W =
124  124  132  132  134  116  129  123  130  124  120  138  105  131
125  122  129  132  138  136  120  132  127  127  125  122  121  132
127  131  127  128  121  118  122  127  127  129  130  127  132  123
119  117  130  126  133  137  125  119  132  124  121  118  131  128
130  133  131  127  136  123  129  130  134  127  125  127  128  129
122  125  124  125  138  115  124  133  126  124  126  138  132  125
124  128  128  123  130  109  129  128  130  127  127  122  124  124
The first entry in the row that holds the smallest entry -> 124
The top-right entry is 131
Find the largest entry in the first column.
A: 130
Find the second entry from the end, reading row by row.
A: 124
The smallest entry in the last row: 109
The entry in the bottom-right corner -> 124
The smallest entry in the last column is 123
Find the entry in the bottom-left corner.
A: 124
Find the smallest entry in the first column.
A: 119
Find the third entry on the diagonal from the top-right corner.
A: 127
The top entry of the column that holds the smallest entry -> 105
The 3rd entry on the main diagonal is 127
Find the second entry on the main diagonal.
A: 122
Find the largest entry in the last column.
A: 132
Find the entry just left of 115.
A: 138

[137 130 151 129 120 121 112 118 136 139 112 119 132 137 133 123]
The entry just right of 130 is 151
The third entry from the end -> 137
Read off the 2nd entry from the right.
133
The last entry -> 123
Read off the second entry from the left.
130

Questions about the table below.
1) Give the 5th-last entry, reading row by row.
2) Give the fourth-last entry, reading row by row.
3) Give the first entry on the diagonal from the top-right corner.
4) Give the last entry, reading row by row.
5) Give the first entry of the smallest entry's row.
6) Give the entry in the bottom-left corner.
7) Give the entry directly above 154.
8) Give the second entry on the diagonal from the top-right corner.
array([[152, 112, 111, 111, 111, 111, 111, 109, 152, 152, 111, 152],
       [138, 111, 110, 112, 112, 110, 111, 154, 137, 138, 111, 138]])
1) 154
2) 137
3) 152
4) 138
5) 152
6) 138
7) 109
8) 111

X =
147,139,152,137,128,137,133,138
137,138,136,138,128,140,139,138
137,137,136,138,128,138,138,138
136,138,134,139,130,138,141,138
137,138,136,138,130,138,139,138
137,138,136,138,128,138,141,139
136,137,136,138,129,137,139,138
137,138,137,137,127,138,137,140
137,137,135,138,128,137,139,136
136,138,135,144,129,138,140,137
138,138,139,138,128,137,138,138
140,138,140,138,127,137,135,137
137,138,137,137,129,140,139,137
137,137,136,138,128,138,139,137
137,138,137,138,129,140,138,137
137,137,136,139,127,138,138,138
Counting starts at 1.
What is the bottom-left entry?
A: 137
What is the bottom-right entry?
A: 138
The entry at row 1, column 2: 139
The top-right entry is 138
What is the entry in row 1 and column 3?
A: 152
The entry in row 2 and column 1 is 137
What is the bottom entry of the column that holds the largest entry?
A: 136
What is the entry at row 3, column 3?
A: 136
What is the entry directly below the largest entry?
A: 136
What is the entry at row 1, column 1?
A: 147
What is the entry at row 3, column 1?
A: 137
The entry in row 3 and column 2 -> 137
The entry at row 2, column 2 is 138
What is the entry just left of 134?
A: 138

Questions about the table below.
1) Find the entry directly above 148.
2) Find the 2nd entry on the main diagonal.
3) Find the bottom-left entry.
4) Find the first entry, reading row by row.
5) Find the bottom entry of the column that holds the smallest entry.
6) Find the fourth-last entry, reading row by row.
7) Find the entry just right of 148.
132  137  120  126  118  131
132  138  120  126  118  131
114  100  148  137  154  119
115  101  147  136  154  119
1) 120
2) 138
3) 115
4) 132
5) 101
6) 147
7) 137
